Rotation paths and how fast each direction turns (deg/step)
Each turn is a multiple of 5 degrees from 10 to 175, or 0.
Each row of a path follows its step; steps can be skipped.
Path 1:
step 1: [1.01 -0.83 -1.69 -0.15 0.76 -1.86 1.24 1.14 2.07 -1.63 1.94 1.81 1.50 -0.65 1.22 -1.75 0.97 0.71 0.56 0.54 -0.13 -0.71 3.63 0.91 -0.91 1.33 -1.99 2.95 -0.34 0.24 -1.05 -0.45 -1.83 -3.74 -0.58 1.59 -3.89 0.09 1.25 2.12 0.00 2.42 0.72 -0.60 0.77 -1.99]
step 10: [-0.56 2.34 -2.08 1.35 -1.07 1.26 0.60 -1.02 0.13 0.03 -0.27 -0.48 1.18 -1.50 0.33 2.47 -0.29 0.54 -0.74 2.06 -2.53 -1.15 -1.01 3.19 1.44 2.39 -2.59 0.64 -0.28 -0.66 -0.58 -1.65 2.35 0.38 2.24 -1.68 -2.94 -0.54 -3.92 2.52 0.32 -1.10 1.76 -0.83 1.01 0.03]
step 12: [2.37 1.22 1.40 -0.24 2.52 -0.34 1.18 0.01 1.83 0.63 0.51 -0.91 0.47 -1.22 -0.89 -0.18 0.10 2.41 -1.98 1.52 -0.18 2.30 3.02 2.16 -1.66 2.77 -2.06 -0.34 1.57 -0.77 0.39 -3.60 -3.15 -0.49 0.43 0.93 0.23 -1.47 -1.52 1.38 0.28 1.51 -0.46 -0.01 3.22 1.00]
step 19: [0.05 1.85 -0.97 3.08 2.54 0.50 -0.82 -3.45 3.36 -1.52 -2.28 0.95 -0.66 2.71 0.29 -3.42 -0.79 2.02 2.08 0.67 1.25 -0.36 -0.81 -2.26 -0.90 1.57 -1.59 -1.34 1.21 -1.70 -0.95 0.08 -0.59 -1.65 0.45 1.18 -2.08 0.35 -2.01 0.98 -0.90 0.50 -0.43 1.46 -0.06 -0.26]
step 22: [-2.44 -0.18 -2.15 0.23 -0.29 -0.95 -0.49 0.32 1.12 0.91 0.00 0.24 -0.07 -1.80 -1.31 0.08 -2.40 0.21 -0.76 4.21 2.16 -0.38 1.04 -0.82 -1.34 2.60 -0.25 -1.73 0.98 0.86 -1.99 -0.37 1.28 -3.66 0.97 1.15 -1.06 0.08 -3.24 0.53 -2.46 1.88 -2.67 0.68 2.26 0.12]
step 24: [-1.33 2.05 1.16 0.06 1.44 0.69 3.12 -0.95 1.58 1.13 2.21 1.78 0.93 2.03 -1.30 1.37 0.07 0.28 0.91 0.04 0.22 -0.73 2.25 0.81 -3.01 3.03 -0.91 0.65 -2.53 3.31 -1.45 0.46 0.01 -2.18 -1.14 1.29 -1.16 -1.79 -1.11 0.36 -1.17 0.13 2.79 -2.17 0.18 -1.32]
step 25: [-0.03 0.74 -4.45 0.02 -0.32 -3.68 1.62 -0.94 -0.83 1.38 -1.02 -0.24 -1.29 0.12 1.24 -1.61 -1.78 0.19 0.59 0.17 1.45 -1.57 0.34 1.83 0.63 2.02 0.19 -0.93 0.10 -2.92 2.68 -1.56 0.10 -2.56 -0.10 1.58 0.74 2.23 -1.54 -0.28 0.75 -2.00 -2.42 -2.12 2.13 0.88]
Directions:
[-0.82 0.97 0.89 -0.19 -0.24 -0.08 0.51 -0.06 0.34 0.37 -0.21 0.17 0.32 0.28 -0.54 0.14 -0.18 -0.14 -0.42 0.64 -0.26 0.66 -0.93 -0.92 0.51 0.15 -0.63 -0.37 0.51 -0.78 0.28 -0.44 -0.20 -0.55 -0.25 -0.44 -0.09 1.03 0.37 0.26 0.45 0.16 -0.75 0.42 -0.02 0.20]	110
[-0.59 -0.92 0.05 0.06 -0.60 0.51 0.34 0.86 0.02 0.54 0.35 1.45 0.31 -0.14 -0.28 -0.79 0.19 0.19 -0.02 0.55 0.02 -0.40 0.21 -0.44 0.26 1.06 0.50 0.25 0.72 0.14 -0.68 0.24 -0.16 0.05 -0.12 -0.18 0.27 -0.07 0.35 -0.27 0.39 0.49 0.88 0.12 0.25 -0.62]	175
[-0.84 0.17 -0.25 0.16 -0.02 0.85 -0.07 0.67 0.68 -0.39 0.64 0.31 0.11 0.70 0.25 -0.21 -0.36 0.19 -0.80 -0.43 0.70 -0.36 -0.28 -0.07 -0.56 -0.21 0.07 -0.19 -0.07 0.25 0.61 -0.68 0.90 0.60 -0.34 -0.47 0.02 -0.48 0.37 1.16 -0.07 -0.53 0.35 -0.06 -0.27 0.93]	135
[-0.06 -0.63 0.34 0.44 0.59 0.18 0.22 -0.27 -0.39 -0.85 -0.80 -0.06 -0.41 -0.87 -0.24 -1.15 0.17 -0.68 -0.23 1.14 -0.16 -0.33 -1.07 -0.37 -0.03 0.12 -0.07 -0.25 -0.65 -0.17 0.31 -0.34 -0.04 0.26 0.05 -0.28 -0.28 -0.95 -0.65 -0.22 0.33 0.14 0.14 -0.20 0.04 0.67]	110
[-0.17 -0.43 -0.23 0.31 0.49 -0.02 -0.42 0.51 -0.55 -0.45 -0.28 0.51 0.23 0.66 0.84 -0.66 -0.06 0.70 0.67 -0.55 -0.77 0.03 -0.38 0.48 0.10 0.40 0.40 -0.45 -0.26 -1.16 0.53 0.33 -0.37 -0.43 -0.72 0.30 0.09 0.73 -0.09 -0.24 -0.29 -0.07 0.07 0.59 -0.97 0.57]	175
[-1.07 0.23 0.18 0.04 0.31 0.25 -0.34 -0.77 0.64 0.67 -1.17 -0.28 0.15 0.26 -0.38 -0.12 0.73 -0.23 0.60 -0.45 -0.68 -0.02 0.20 -0.39 -0.44 0.43 0.29 0.33 -0.65 0.60 -1.10 0.17 0.90 0.32 -0.80 -0.20 0.04 0.26 -0.16 -0.28 -0.10 -0.55 0.13 0.15 -0.19 0.24]	135
